In the data rows, the value 50 means zero.
Some points, each followed by its number:
[46. 44. 39. 54. 56. 31. 54. 17. 68. 71. 28. 64. 74. 71.] 0
[87. 42. 49. 38. 56. 67. 62. 35. 30. 56. 49. 57. 27. 34.] 1
[54. 57. 54. 43. 42. 47. 58. 53. 53. 52. 54. 49. 61. 55.] 2
[47. 55. 41. 51. 52. 49. 41. 53. 41. 52. 31. 52. 60. 56.] 3
[ 8. 53. 57. 63. 35. 30. 46. 68. 50. 40. 44. 58. 78. 46.] 4
[60. 33. 59. 52. 63. 55. 55. 46. 48. 64. 82. 40. 31. 38.] 5
[38. 56. 53. 50. 47. 47. 48. 58. 47. 44. 46. 52. 59. 49.] 6
[92. 44. 38. 57. 56. 61. 28. 42. 27. 54. 70. 59. 32. 50.] 7
[40. 51. 48. 52. 55. 48. 61. 53. 48. 41. 31. 51. 53. 50.] 8
[49. 56. 40. 62. 28. 42. 35. 50. 49. 56. 70. 47. 56. 54.] 9
[95. 46. 47. 53. 67. 64. 43. 34. 38. 63. 58. 52. 25. 41.] 10
[25. 51. 41. 61. 42. 31. 48. 43. 73. 51. 45. 55. 74. 64.] 11
[70. 43. 44. 54. 69. 68. 48. 35. 36. 56. 67. 31.  3. 32.] 12
[58. 32. 77. 46. 48. 41. 70. 52. 55. 57. 99. 33. 40. 36.] 13
[89. 31. 78. 28. 74. 84. 47. 48. 37. 52. 75. 31. 25. 41.] 14
[ 8. 46. 54. 51. 54. 38. 63. 44. 66. 43. 40. 32. 73. 56.] 15
[43. 50. 63. 53. 54. 39. 44. 58. 55. 60. 34. 62. 65. 48.] 16
[44. 28. 99. 35. 43. 51. 53. 77. 58. 55. 77. 34. 46. 27.] 17
[27. 55. 19. 65. 51. 29. 43. 31. 81. 50. 29. 59. 89. 73.] 18
[84. 60. 61. 43. 67. 63. 55. 42. 32. 47. 51. 43. 32. 38.] 19
[41. 58. 46. 43. 43. 49. 47. 56. 58. 42. 54. 41. 56. 51.] 20
[71. 55. 38. 52. 65. 56. 42. 47. 47. 57. 10. 81. 58. 55.] 21
[77. 42. 65. 45. 56. 74. 44. 51. 48. 46. 60. 34. 19. 49.] 22
[83. 40. 48. 44. 55. 66. 44. 50. 43. 49. 38. 35. 30. 54.] 23
[27. 45. 60. 56. 33. 48. 46. 72. 46. 35. 45. 54. 54. 42.] 24
[36. 69. 30. 71. 42. 68. 54. 33. 43. 49. 58. 38. 38. 37.] 25
[49. 50. 67. 38. 48. 41. 61. 62. 59. 60. 52. 48. 64. 47.] 26
[48. 70. 58. 65. 43. 44. 53. 49. 39. 45. 38. 65. 59. 49.] 27
[44. 56. 41. 62. 38. 52. 35. 48. 58. 48. 66. 47. 50. 56.] 28
[86. 37. 58. 31. 67. 66. 40. 42. 36. 62. 61. 42. 15. 40.] 29
[57. 56. 42. 42. 62. 67. 49. 51. 43. 59. 11. 66. 66. 51.] 30
[59. 55. 41. 51. 56. 29. 72. 40. 33. 58. 45. 81. 54. 55.] 31
[41. 58. 54. 57. 43. 43. 57. 56. 58. 39. 57. 48. 48. 33.] 32
[99. 42. 61. 24. 66. 79. 46. 64. 32. 59. 27. 58. 37. 38.] 33
[17. 67. 44. 75. 48. 12. 65. 38. 59. 52. 72. 41. 57. 46.] 34
[66. 39. 74. 41. 57. 79. 49. 49. 36. 45. 64. 42. 30. 47.] 35
[31. 33. 43. 67. 43. 30. 44. 47. 65. 47. 52. 52. 68. 83.] 36
[19. 50. 66. 50. 35. 42. 48. 72. 65. 25. 60. 36. 55. 46.] 37
[39. 37. 70. 50. 37. 40. 47. 63. 53. 49. 96. 21. 35. 34.] 38
[ 5. 54. 67. 53. 27. 45. 31. 83. 57. 37. 72. 44. 60. 22.] 39
[53. 13. 61. 33. 47. 61. 44. 53. 75. 40. 61. 20. 38. 69.] 40
[60. 65. 20. 54. 57. 40. 58. 30. 55. 61. 13. 75. 87. 67.] 41
[76. 29. 57. 56. 34. 55. 33. 20. 41. 50. 99. 50. 28. 57.] 42
[99. 30. 58. 37. 62. 57. 65. 44. 30. 69. 52. 62. 41. 40.] 43
[28. 64. 32. 62. 55. 46. 60. 28. 65. 38. 80. 25. 36. 55.] 44
[31. 45. 21. 66. 46. 26. 39. 39. 78. 61. 33. 62. 73. 76.] 45
New points follow, each followed by the number of its nearest point above by angle.
[56. 56. 43. 43. 79. 67. 73. 58. 40. 57.  2. 72. 58. 50.] 30
[33. 47. 36. 59. 47. 30. 62. 17. 58. 61. 32. 78. 82. 63.] 0
[28. 38. 75. 53. 39. 44. 55. 63. 62. 44. 92. 17. 30. 34.] 38
[84. 34. 64. 33. 60. 66. 50. 36. 30. 62. 58. 45.  9. 38.] 29
[52. 52. 47. 42. 57. 24. 72. 38. 57. 53. 19. 85. 95. 56.] 41
[52. 53. 24. 53. 56. 32. 59. 23. 46. 47. 11. 85. 98. 79.] 41
[79. 46. 56. 33. 62. 76. 38. 55. 33. 62. 49. 40. 21. 36.] 29
[42. 49. 51. 50. 48. 46. 52. 66. 53. 42. 45. 42. 51. 54.] 37
[23. 48. 34. 59. 33. 29. 57. 45. 71. 48. 52. 55. 76. 58.] 11
[57. 70. 22. 53. 53. 41. 53. 42. 49. 61.  4. 79. 73. 66.] 41
[27. 46. 65. 56. 42. 21. 61. 54. 71. 55. 69. 47. 57. 39.] 34
[28. 55. 58. 46. 38. 54. 44. 63. 53. 51. 55. 46. 54. 51.] 39
[45. 59. 52. 63. 47. 50. 43. 58. 62. 49. 61. 39. 57. 57.] 28
[ 9. 69. 70. 60. 34. 54. 18. 78. 52. 32. 60. 38. 45. 33.] 39
[82. 52. 45. 49. 57. 62. 48. 46. 42. 65. 68. 50. 39. 41.] 10
[61. 60. 29. 53. 71. 33. 59. 32. 62. 73. 19. 76. 80. 68.] 41
[12. 61. 40. 65. 32. 20. 56. 51. 64. 50. 65. 46. 56. 57.] 34
[10. 49. 51. 55. 28. 35. 53. 48. 53. 45. 48. 48. 67. 50.] 4
[50. 62. 10. 67. 29. 29. 50. 31. 48. 56. 28. 84. 78. 62.] 41
[80. 49. 67. 45. 59. 74. 45. 72. 44. 51. 37. 45. 31. 28.] 33
[20. 70. 41. 63. 49. 46. 44. 48. 58. 31. 65. 40. 41. 48.] 44
[99. 33. 99.  7. 54. 74. 28. 99. 45. 67. 17. 70. 50. 25.] 33
[27. 59. 61. 48. 39. 49. 51. 61. 62. 49. 54. 33. 58. 47.] 37
[67. 49. 54. 36. 56. 37. 76. 48. 69. 54. 50. 50. 63. 74.] 2
[36. 47. 53. 55. 45. 48. 66. 39. 48. 48. 49. 36. 54. 53.] 15
[35. 63. 54. 49. 41. 44. 57. 55. 27. 40. 34. 80. 59. 53.] 27
[59. 50. 17. 63. 54. 20. 72. 28. 52. 68. 12. 86. 83. 58.] 41
[53. 58. 32. 52. 61. 49. 51. 39. 38. 55.  6. 81. 87. 64.] 41
[14. 66. 20. 72. 43. 53. 50. 34. 55. 30. 77. 26. 31. 63.] 44
[42. 64. 25. 58. 56. 30. 57. 40. 42. 69. 11. 84. 85. 64.] 41
[13. 52. 39. 73. 44. 32. 59. 43. 58. 37. 73. 29. 57. 54.] 34
[26. 52. 36. 59. 39. 37. 60. 40. 75. 42. 49. 59. 70. 68.] 11
[64. 55. 22. 60. 60. 40. 47. 29. 51. 67. 13. 76. 71. 65.] 41
[54. 48. 64. 39. 44. 45. 46. 75. 49. 50. 46. 60. 65. 33.] 26
[52. 63. 44. 48. 47. 47. 66. 49. 37. 43. 35. 70. 73. 66.] 41
[47. 65. 39. 51. 67. 47. 67. 29. 45. 54.  0. 76. 90. 67.] 41
[46. 54. 38. 50. 41. 44. 58. 40. 40. 52. 44. 59. 52. 49.] 31
[24. 62. 61. 61. 38. 50. 43. 59. 55. 49. 57. 51. 54. 31.] 39
[26. 51. 51. 53. 40. 40. 59. 55. 50. 44. 46. 56. 69. 60.] 4
[42. 56. 64. 51. 48. 54. 58. 57. 45. 56. 59. 42. 54. 34.] 17
[36. 55. 61. 51. 50. 53. 57. 64. 55. 45. 54. 49. 57. 51.] 37
[38. 64. 53. 67. 52. 52. 47. 49. 49. 56. 50. 58. 63. 40.] 27
[91. 44. 94.  1. 62. 99. 34. 78. 36. 44. 26. 60. 53. 37.] 33
[30. 58. 57. 43. 52. 43. 48. 64. 53. 33. 52. 41. 54. 46.] 37
[32. 50. 53. 52. 41. 40. 46. 62. 56. 39. 53. 44. 52. 58.] 37
[32. 45. 55. 66. 44. 50. 39. 35. 30. 42. 99. 30. 18. 24.] 38
[86. 25. 70. 32. 63. 39. 86. 30. 43. 78. 78. 54. 45. 36.] 43
[50. 47. 76. 29. 33. 42. 47. 73. 63. 55. 42. 68. 70. 32.] 26
[35. 51. 53. 39. 44. 43. 55. 54. 56. 40. 40. 49. 50. 64.] 15
[32. 67. 66. 48. 48. 55. 35. 68. 50. 44. 63. 42. 50. 38.] 39
[25. 55. 50. 51. 57. 46. 61. 47. 53. 52. 38. 43. 60. 52.] 15
[23. 38. 86. 44. 40. 46. 43. 61. 70. 33. 97. 15. 26. 32.] 38
